In the rows, zero is written as 128.
Which row each row swaps with, under one turn or mirror
sevi: [123 123  93 103 112 153 110 112 118 143 149 131 119 118 111 107 106 102
  96 124]
roni: [101 126 162 138 117 102 140 105 115 134 132 131 149 139 108 138 134 122
 128 144]
ruto: [ 92 118 154 152 103 132 109 136  94  97 167 136 143 105 106 116 161 136
 124 154]
Dul: [120 119 113 136 108 140 129 117 126 145 149  94 120 159 140 160 141 109
 117 101]
dugi: [ 99 135 160 144 110 134 118 137  81 102 156 130 138 108 108 117 160 149
 122 150]
vuvet: [139 105 132 155 119 136 116 139  95 128 169 164 127 108 128 134 182 117
 111 154]
Zezot: [101 122 159 133 119 102 140 110 111 141 124 141 150 149 110 138 139 109
 125 137]
mumi: [148 130 153 148  94 176 104 126  99 136 110 146 113 123 130 125 158 131
 106  96]
rirep: [109 109 120 130  94 119 104 131 117 162 176 143 163 134 133 112 122 120
 142 139]
togev: [123 133 120 169  86 174 121 134 101 108 138 105  97 122 148 129 135 136
 106 136]
merun: [ 94 122 167 130 116 105 139 108 108 136 137 137 137 140  99 124 133 117
 131 143]
Muba: [114 135 123 148  83 115  96 118 103 154 160 151 159 149 140 104 117 139
 140 134]
zozev: [125 109 116 167  98 128  94 147 114 126 128 141 135 150  92 142 146  79
 112 137]
Vagu: [129 125 104 100 121 150 108  95 123 134 143 124 115 113 112 112 108 115
  99 124]
bur: [127  89 115 131 131 166 103 119  91 119 152 117 118 134 121 104 171  95
 102 106]
ratis: [141 108 131 165 129 133 122 143  98 122 159 160 134 103 123 120 185 112
 117 144]
zimuz: [114 129 107 142  91 119 106 117 114 154 164 156 167 137 143 112 129 128
 148 138]
somef: [111 127 114 132  73 118  95 121 111 152 173 160 164 133 125 107 125 124
 133 126]
zisi: [111 128 119 142  80 124  99 121 110 165 172 150 164 139 134 109 129 133
 139 141]
Bap: [121 100 113 134 117 158 102 119  86 115 160 125 111 143 114 103 181  95
 100 108]
rugo: [112 132 127 166  96 184 127 132 101 118 123 117  99 128 144 126 137 149
 106 137]
Sifo: [100 130 156 159 108 134 107 123  93 100 163 125 133 106 105 126 173 149
 124 146]
vapu: [155 140 142 139 101 172 103 137  98 120 122 144 112 140 143 120 160 129
  99  96]
vesuz: [128 136 106 107 133 144  96 100 116 138 142 120 119 121 113 110 106 107
 103 119]
tupar: [132 109 116 173 109 128  91 137 122 128 126 140 129 135  95 140 155  82
 113 149]
laber: [129 122  99  93 116 130 103 103 121 131 150 126 115 130 105 109 115 112
 106 129]
gim: [112 105 126 114 112 147 109 153 107 127 112 136 155 133 135 133 156 139
 113  82]
tusup: [ 94 113 167 140 116 104 134 113 111 137 133 141 150 142 105 132 148 122
 132 141]
vevum: [120 117 113 141 106 154 126 118 132 142 140  91 107 157 138 154 138 118
 116 107]
Boni: [ 93 117 157 157 104 130 109 130  91  97 166 129 141 110 103 113 165 132
 126 151]
tase: [152 132 150 134 101 165  99 133  93 125 128 153 107 132 144 128 151 139
  87 103]
nilip: [106  97 118 117 107 141 113 154 106 117 116 137 154 135 126 139 145 119
 108  83]
vises: [120 121  97 103 136 146 108  98 114 129 150 116 115 117 118 111 117 109
 110 135]
fifig: [147 109 130 163  91 129 122 130  95 116 131 170 149 164 114 104 149 139
 124 125]
Tov: [139 103 121 161  90 128 132 129  88 115 130 173 136 160 116  97 149 140
 111 116]
nufu: [122 128 118 157  87 182 126 141 106 105 132 109 100 137 137 121 128 145
 101 124]
voku: [134 122 116  98 108 143 102 105 130 130 139 125 120 129 117 117  93 108
 109 123]
zorum: [ 99 128 151 155 109 123 111 147  90  96 159 130 134 103 104 117 170 139
 123 144]
setor: [120 129 124 157  87 183 115 144 105 108 134 112  98 133 139 122 123 142
  97 126]
Kufi: [108 128 121 154  93 110  95 131 109 171 161 138 156 143 132 111 119 125
 136 138]
Bigop: [143 136 154 140 102 168 112 136  91 119 123 150 107 145 142 122 157 137
  95 101]
gimu: [106 113 115 138  81 116  98 121 105 166 163 151 153 143 146  97 121 125
 131 131]
dazot: [112 123 120 136 104 150 127 115 129 148 146  85 118 156 145 154 137 116
 121 113]
Giki: [135 103 134 165 122 138 124 138  97 116 171 154 122 113 124 131 189 115
 114 144]
nuve: [120 126 100  89 119 140 108  99 125 121 134 122 121 120 122 124 113 111
 116 125]
kos: [116 137 121 162  88 175 117 147 104 106 121 116  97 128 147 121 138 133
 105 131]
Zupa: [114 118 115 139  96 148 129 116 129 144 156  92 109 156 144 148 134 119
 127 106]
vumi: [141 109 127 161 119 147 122 139 103 136 157 153 130 102 107 134 191 123
 126 141]

Swapped with zisi: Vagu
Swapped with nuve: Kufi
Swapped with kos: zorum
Swapped with vesuz: zimuz
Swapped with dugi: togev

Which row each row swaps with, under one turn or mirror
peto: [108 164 105 129 147 162 109 108  76  98 144 124 131 141  78 156 136  95
 102 120 118 140 141]
pebo: [ 81 179 146 119 130 156 178 137  73 142 134 117 123 144 136 134 126 117
 139 128 129 121 149]
labul: [129 161 156 128 161 118 121 162 130 110 142  93 115 166  93 136 135 122
 119 152 165 137 141]
rivol: [120 149 119 140 145 135 117 169 112  76 173  90 146 143 119 122 154 124
 131 148 135 122 124]
Pup: [ 90 168 119 140 143 141 178 114 100 108 147  98 143 175  92 172 115 100
 148 124 144 130 144]
tobuf: [102 149 143 144 120 133 131 158 100 119 131 115 124 142  52 152 155  89
 158  94 108 151 156]
fal: [122 140 106 150 162 193 122 132  92 126 162 115 125 178  89 130 154  95
 140 130 109 123 138]
Nelu: [ 88 184 180 151 147 138 139 182  98 130 148 104 115 130  96 147 151  94
 129 120 112 149 147]
Rala: [ 97 159 106 126 141 146 100 116  79  88 138 103 141 142  94 156 139  97
 101 121 123 148 127]
dini: [ 66 160 121 124 132 161 180 128  76 130 139 111 120 136 122 151 130 116
 136 113 154 132 149]
fel: [100 152 139 139 131 118 123 179 109  88 175  98 148 141 127 125 142 113
 148 151 130 120 121]
Luv: [122 143 106 151 171 189 117 132  92 129 160 112 129 173  95 132 155  95
 135 128 103 121 138]
kof: [ 86 163 161 144 135 131 134 170 120 130 142 118 106 143  77 151 162  85
 174 114 113 151 152]
sasub: [120 169 113 150 132 156 174 132  94 105 159 133 149 169  84 148 112  94
 149 122 145 120 139]
vubu: [ 80 152 104 133 134 136 144 178 102 126 118  80 138 121 129 137 147 109
 134 110 129 125 172]
Fareg: [127 148 155 110 142 140 132 150 105  96 148 115 115 146 100 121 167 132
  99 138 147 121 118]
nog: [113 171 157 135 120 118 117 177 116 105 159 113 133 140 131 115 138 112
 153 158 121 123 133]
bufo: [115 173 171 129 155 112 133 165 115 125 150  90 117 149 101 147 123 113
 126 151 167 138 149]
vuliv: [120 150  98 166 135 173 139 158  73 114 156 118 149 121 115 126 106  98
 133 118 126 127 155]
zate: [ 63 170 139 104 140 133  99 141  98 134 138 107 106 147 119 148 133 100
 142 158 151 153 144]
luti: [128 152 155 111 144 146 138 150  93 100 148 118 120 138 108 112 161 140
  98 133 145 128 124]
gib: [125 145 136 123 182 135 134 154 137 109 129  92 116 164  92 138 137 123
 118 136 164 144 143]
kipa: [ 94 147 165 135 111 125 118 157 111 123 137  99 123 129 100 141 121 114
 173 127 145 174 146]
gan: [ 98 159 108 139 145 147 173 111  98 114 128  93 145 165 110 169 107 103
 139 113 140 134 153]
pana: [122 135  96 155 158 183 119 135  93 119 169 114 130 172  77 128 151 102
 150 122 114 135 139]
vok: [102 140 167 140 122 131 118 160 115 114 144 110 116 127 100 134 137 119
 174 122 131 184 149]
kepos: [104 154 109 122 135 153  99 109  78  96 139 100 145 148  94 157 127  97
 105 112 122 152 137]
nav: [120 134 131 130 118 136 120 142 109 107 126 113 123 153  56 128 159 114
 152 107  94 148 145]
padaf: [105 155  83 157 133 158 141 151  82 121 131  94 143 122 132 126 119 106
 128 109 113 131 164]
fara: [ 75 149 106 123 121 135 155 165 101 129 123  81 138 127 136 147 133 100
 153 116 130 123 166]
gune: [125 131  96 141 122 161 109 119  77 112 143  85 144 164  85 117 124 128
 140 129 125 140 142]
labar: [134 166 156 134 154 154 139 157  86 101 149 116 127 129 113 115 149 127
  87 127 132 131 124]
Ven: [ 97 161 154 135 128 115 104 140 110  89 131  95 139 134 107 148 125 123
 141 127 130 180 124]
beva: [109 162 102 136 138 172 127 119  67 108 144 135 134 134  78 147 139  90
 108 113 111 128 149]
Fopu: [123 128  99 138 112 168 120 130  68 124 151  94 141 171  79 119 130 115
 150 127 121 135 153]
dima: [116 152 121 138 163 188 133 128  80 135 148 104 133 174 125 130 143 104
 131 137  92 116 134]
gupan: [ 88 138  90 135 138 137 141 164  91 124 122  77 140 128 136 128 133 111
 136 111 116 123 162]
Piful: [119 156 107 132 158 147 160 101  90 109 128  86 147 163 116 157 113 117
 125 119 123 126 148]
rukiz: [128 159 101 157 131 173 154 150  73 111 155 134 142 140 106 120 101 103
 136 121 123 121 150]
Gena: [ 86 167 167 147 141 145 139 167 115 138 143 116 105 146  81 148 161  83
 162 115 100 147 148]
leza: [113 170 155 124 123 121 124 172 118 113 133 124 117 137 120 107 136 128
 160 147 101 124 157]
zeniz: [123 131  96 152 162 186 118 134  93 125 160 111 126 173  87 130 155  93
 149 124 113 128 138]
dagi: [139 144 128 125 179 143 126 154 137 120 119 104 114 155 100 135 138 119
 114 123 160 145 152]
zitaf: [ 88 174 162 111 148 146 111 149 113 132 148 147  93 134 110 131 147 108
 152 157 133 145 151]
zetiv: [ 70 173 151 105 137 130  93 140 102 132 148 106 108 154 112 144 129 110
 144 152 151 160 151]
fedo: [ 95 128 121 150 138 174 125 152  95 143 171 120 116 149  91 133 126  99
 183 133 152 161 143]
lapuf: [ 85 167 168 142 139 141 138 168 120 134 138 121 105 141  81 152 159  86
 162 113 109 153 156]
Rozar: [122 171 157 128 131 130 137 176 119 119 127 137 107 132 112 107 127 125
 153 135 113 135 161]
dolin: [105 152 125 138 139 140 126 165 110  83 175 101 159 150 133 127 152 116
 146 153 129 112 119]
bez: [ 76 176 152 104 146 140 104 138 106 138 143 133  95 142 105 152 135  99
 146 155 144 149 152]
tubez: [103 173 114 128 120 157 140 131  62 123 143 143 125 128  73 138 141  90
 118 122 114 117 160]
nubif: [115 143 155 104 145 125 131 157 110  95 144 104 112 148 100 124 172 124
 103 136 153 125 128]
das: [ 66 148 110 125 141 159 178 122  76 117 150 103 127 144 123 154 133 108
 135 115 157 131 146]
Nir: [ 82 174 169 144 143 136 136 167 116 137 142 117 111 142  85 155 158  84
 161 117 109 146 154]
lanir: [ 81 157  99 148 134 138 145 164  93 119 128  80 139 127 143 132 122 109
 147 109 123 128 169]
Rurob: [ 76 162 133 118 125 158 183 134  69 132 143 117 127 134 125 141 128 119
 134 115 149 131 149]
zogob: [133 145 144 122 173 132 126 155 137 120 126  91 110 161  93 138 142 116
 114 137 161 141 148]
nal: [ 98 147 101 125 122 151 105 133  69 139 131  78 142 169 107 133 109 113
 135 143 147 141 147]
tugiz: [110 162 148 121 160 159 117 138 107 123 153 159  98 117 119 123 148 114
 146 151 128 148 143]
vafon: [ 91 180 126 136 134 133 174 128 104 109 155 112 143 180  86 164 116 101
 154 127 148 123 145]
pepi: [114 128 115 141 161 178 110 137 102 133 168 122 115 172  97 123 145 110
 179 142 130 146 140]
folez: [ 90 153 159 134 131 137 132 169 123 139 137 119 108 145  79 149 155  87
 177 112 114 153 155]
mimam: [ 88 162 121 128 143 137 178 126 105 109 139  96 145 178  87 170 114  97
 146 124 151 127 144]
Gafi: [133 160 140 125 163 135 140 164 139 128 111 123 100 149  97 119 140 125
 138 125 147 145 164]
bizi: [119 141 112 156 165 193 123 138  92 134 162 111 121 172  90 129 155  92
 140 127 102 128 135]
Refu: [120 154 137 139 131 126 112 178 110  88 162  95 148 148 133 118 141 112
 139 147 126 110 127]

Swapped with zate: Rala
Swapped with padaf: nog
Swapped with lapuf: fal
Swapped with fedo: nav
Swapped with kepos: zetiv
Swapped with fara: rivol
Swapped with kipa: gune
Swapped with Rurob: luti

